[[  7 -22 -13 -24  -2 -14  33  -4  10 -45   9 -16  -7]
 [-14  25  11   7 -17  -8  24  -3  19 -22 -18  -1  17]]
=>
[[-14  25  11   7 -17  -8  24  -3  19 -22 -18  -1  17]
 [  7 -22 -13 -24  -2 -14  33  -4  10 -45   9 -16  -7]]

[[-51 -29   2]
 [ -1 -43 -22]
 [ 26 -18  -2]
 [ 12   0 -19]
 [ -2  33 -12]]
=>
[[ -2  33 -12]
 [-51 -29   2]
 [ -1 -43 -22]
 [ 26 -18  -2]
 [ 12   0 -19]]

[[ 12  24  31 -31 -26 -15  10 -13  40  20  45   1]
 [ -2  30  26 -33 -30  -6  -9  -5  18  22  17  14]
 [ 39 -34   0  17   6 -23  30  14  20 -19  26  -3]
 [ 44 -19  15   1 -14 -28  26  19  29  -9  35  10]]
=>
[[ 44 -19  15   1 -14 -28  26  19  29  -9  35  10]
 [ 12  24  31 -31 -26 -15  10 -13  40  20  45   1]
 [ -2  30  26 -33 -30  -6  -9  -5  18  22  17  14]
 [ 39 -34   0  17   6 -23  30  14  20 -19  26  -3]]

[[-51  22 -38  31]
 [ 15 -14 -23  43]]
=>
[[ 15 -14 -23  43]
 [-51  22 -38  31]]

[[-21  42  -6 -35  32 -14  51  47 -27]
 [-19   4   3 -26  -1 -22  38  18   1]
 [ -2  34  -8  -5  29  11  11  29 -22]
 [-37  42  16  14 -20  13  46  43  11]
 [ 22  -4   2  21   6  17 -27 -13   4]
 [ 22  10  -2  16  21  20 -21   0  -7]]
=>
[[ 22  10  -2  16  21  20 -21   0  -7]
 [-21  42  -6 -35  32 -14  51  47 -27]
 [-19   4   3 -26  -1 -22  38  18   1]
 [ -2  34  -8  -5  29  11  11  29 -22]
 [-37  42  16  14 -20  13  46  43  11]
 [ 22  -4   2  21   6  17 -27 -13   4]]

[[ 33  10  50  -7 -16  12 -32  30 -43]
 [-23 -38 -23  22   8  -7  -5 -18  16]
 [ -9  40 -15 -30   9  14  12   6  -4]]
=>
[[ -9  40 -15 -30   9  14  12   6  -4]
 [ 33  10  50  -7 -16  12 -32  30 -43]
 [-23 -38 -23  22   8  -7  -5 -18  16]]

[[ 29 -30  31 -29  22 -32  26 -32]
 [ 35  19  12  -6   8 -18 -22 -39]
 [ 18  35 -16  -5  -1   8 -33 -23]
 [ 10 -23  14 -30  25  -5  17 -12]
 [ 36 -13 -12 -40  35  18   9 -27]
 [ 11  13  33  21 -37 -28 -16 -15]
 [ 32  21   7 -36  36 -14 -18 -45]]
=>
[[ 32  21   7 -36  36 -14 -18 -45]
 [ 29 -30  31 -29  22 -32  26 -32]
 [ 35  19  12  -6   8 -18 -22 -39]
 [ 18  35 -16  -5  -1   8 -33 -23]
 [ 10 -23  14 -30  25  -5  17 -12]
 [ 36 -13 -12 -40  35  18   9 -27]
 [ 11  13  33  21 -37 -28 -16 -15]]

[[-21 -16  -8  -5  38 -29  43  18  30 -21  28  36]
 [-26 -22 -14  21  19   2 -14  18  34 -34  16  -8]
 [ -9 -13   8 -13   4 -37  21  19   6 -31  -1  48]
 [  6   9  -9  23   7  40 -19  -6  10  23  10 -44]
 [ 12  16  -5  14  15  32   8  -8   7  37  16 -28]
 [ -2   2 -13  15  21  21   8   0  18  16  19 -23]
 [ 27  22  16  18 -31  41 -48  -8 -19  22 -22 -33]]
=>
[[ 27  22  16  18 -31  41 -48  -8 -19  22 -22 -33]
 [-21 -16  -8  -5  38 -29  43  18  30 -21  28  36]
 [-26 -22 -14  21  19   2 -14  18  34 -34  16  -8]
 [ -9 -13   8 -13   4 -37  21  19   6 -31  -1  48]
 [  6   9  -9  23   7  40 -19  -6  10  23  10 -44]
 [ 12  16  -5  14  15  32   8  -8   7  37  16 -28]
 [ -2   2 -13  15  21  21   8   0  18  16  19 -23]]
